M =
134	120	142	116	108	125	115
144	129	139	114	104	129	120
131	133	135	123	113	122	106
138	134	132	116	110	130	118
125	132	138	120	108	130	120
140	131	135	129	122	128	117
137	131	130	123	111	127	110
127	125	127	123	113	127	113
128	128	133	121	117	117	113
138	127	129	120	112	126	110
139	130	142	116	121	128	111
Rows and columns are counted from 0.
row 0 col 0 = 134
row 9 col 4 = 112
row 8 col 2 = 133
row 4 col 5 = 130
row 5 col 1 = 131
row 7 col 2 = 127
row 6 col 5 = 127
row 10 col 1 = 130
row 8 col 0 = 128
row 6 col 4 = 111
row 5 col 0 = 140
row 3 col 4 = 110
row 8 col 1 = 128
row 4 col 4 = 108
row 8 col 3 = 121
row 3 col 3 = 116
row 2 col 2 = 135
row 2 col 0 = 131
row 0 col 2 = 142
row 1 col 4 = 104
row 2 col 1 = 133
row 8 col 4 = 117

x = [151 152 125 123 126 138 145 116 123]
x[0] => 151
x[7] => 116
x[6] => 145
x[3] => 123

B = [104 110 134 115 129 123 126 126 132 132 128 130]
B[0] => 104
B[3] => 115
B[10] => 128
B[9] => 132

grid =
[[130 129 127 130 129 128 125 129 130 126 124 132 125 131 130 128]
 [129 131 124 129 126 125 122 135 126 121 118 141 127 131 130 125]
 [128 128 128 128 128 128 127 128 128 128 127 129 127 129 128 128]
 [130 129 127 130 129 128 125 129 130 126 122 134 124 131 131 127]
 [134 129 128 134 133 131 120 127 136 125 115 139 114 137 136 127]
 [130 129 127 130 128 127 124 130 129 124 121 136 124 131 131 127]
 [130 129 126 130 128 128 124 131 129 124 120 136 124 132 131 127]
 [131 131 125 132 128 127 120 133 130 121 114 142 121 134 133 125]
 [130 133 121 131 124 123 117 141 125 114 107 155 124 136 133 122]
 [127 132 122 129 123 123 121 140 123 116 114 148 129 132 130 123]
 [129 128 127 129 128 128 127 129 128 127 125 131 127 129 129 128]
 [131 131 125 131 128 127 121 133 130 121 115 142 122 134 133 125]
 [136 132 125 137 132 129 114 132 136 119 104 151 110 141 139 125]
 [130 129 127 130 129 128 124 129 130 126 122 134 124 131 131 127]]
grid[-14][0] -> 130
grid[2][-10] -> 127
grid[-9][13] -> 131
grid[:, 0] -> [130, 129, 128, 130, 134, 130, 130, 131, 130, 127, 129, 131, 136, 130]
grid[2][-11] -> 128
grid[:, -12] -> [129, 126, 128, 129, 133, 128, 128, 128, 124, 123, 128, 128, 132, 129]
grid[11][-1] -> 125
grid[-2] -> [136, 132, 125, 137, 132, 129, 114, 132, 136, 119, 104, 151, 110, 141, 139, 125]
grid[6][8] -> 129
grid[0] -> [130, 129, 127, 130, 129, 128, 125, 129, 130, 126, 124, 132, 125, 131, 130, 128]
grid[-6][-4] -> 124
grid[:, 10] -> [124, 118, 127, 122, 115, 121, 120, 114, 107, 114, 125, 115, 104, 122]
grid[-7][-7] -> 121
grid[0][7] -> 129
grid[-2][7] -> 132
grid[-12][2] -> 128
grid[8][-10] -> 117
grid[-13][3] -> 129
grid[11][-3] -> 134
grid[10][-15] -> 128
grid[-8][9] -> 124
grid[8][-5] -> 155
grid[-1][12] -> 124
grid[4][8] -> 136
grid[5][1] -> 129
grid[0][3] -> 130
grid[:, -5] -> [132, 141, 129, 134, 139, 136, 136, 142, 155, 148, 131, 142, 151, 134]
grid[:, -15] -> [129, 131, 128, 129, 129, 129, 129, 131, 133, 132, 128, 131, 132, 129]
grid[:, 7] -> [129, 135, 128, 129, 127, 130, 131, 133, 141, 140, 129, 133, 132, 129]
grid[12][-15] -> 132
grid[:, 9] -> [126, 121, 128, 126, 125, 124, 124, 121, 114, 116, 127, 121, 119, 126]
grid[-3][5] -> 127
grid[4][0] -> 134
grid[:, -3] -> [131, 131, 129, 131, 137, 131, 132, 134, 136, 132, 129, 134, 141, 131]
grid[-9][3] -> 130
grid[10][4] -> 128
grid[3][6] -> 125
grid[:, -11] -> [128, 125, 128, 128, 131, 127, 128, 127, 123, 123, 128, 127, 129, 128]
grid[4][-7] -> 125
grid[10][-11] -> 128

m = 134	128	135	157	140	134	127	131	115	157
m[0]: 134
m[4]: 140
m[7]: 131
m[1]: 128

data =
[[122 138 134 128 135 120 134 141]
 [123 127 133 126 130 131 125 129]
 [116 139 139 136 122 139 116 130]
 [112 133 143 142 114 145 110 125]
 [121 138 135 129 133 122 133 136]
 [112 155 145 137 130 127 127 149]
 [130 112 130 131 124 131 122 121]
 [111 155 144 140 128 128 131 149]
 [125 126 132 127 129 132 122 127]
 [129 116 129 132 124 130 121 123]
 [131 116 129 137 124 129 124 122]
 [131 133 125 128 133 118 136 134]
 [126 120 132 131 126 132 122 123]
 [109 153 150 144 135 121 133 152]
 [124 136 134 126 146 111 143 148]
 [136 114 121 131 123 126 124 120]]
Rows and columns are counted from 0.
(0, 0) => 122
(4, 7) => 136
(11, 6) => 136
(8, 2) => 132
(10, 3) => 137
(8, 7) => 127
(13, 6) => 133
(3, 7) => 125
(12, 0) => 126
(0, 4) => 135
(14, 6) => 143
(12, 7) => 123
(0, 3) => 128
(1, 6) => 125
(10, 6) => 124
(12, 3) => 131
(3, 0) => 112
(6, 0) => 130
(4, 0) => 121
(4, 1) => 138
(1, 7) => 129
(14, 4) => 146
(15, 7) => 120
(8, 5) => 132
(12, 6) => 122
(3, 6) => 110
(9, 1) => 116
(11, 2) => 125
(14, 0) => 124
(9, 0) => 129
(3, 4) => 114
(13, 0) => 109
(13, 5) => 121
(8, 4) => 129

W =
[[112 141 136 155]
 [125 130 135 128]
 [126 130 134 128]
 [124 130 125 143]]
W[0][0]: 112
W[0][3]: 155
W[2][1]: 130
W[1][1]: 130
W[:, 0]: [112, 125, 126, 124]
W[0][1]: 141
W[1]: [125, 130, 135, 128]
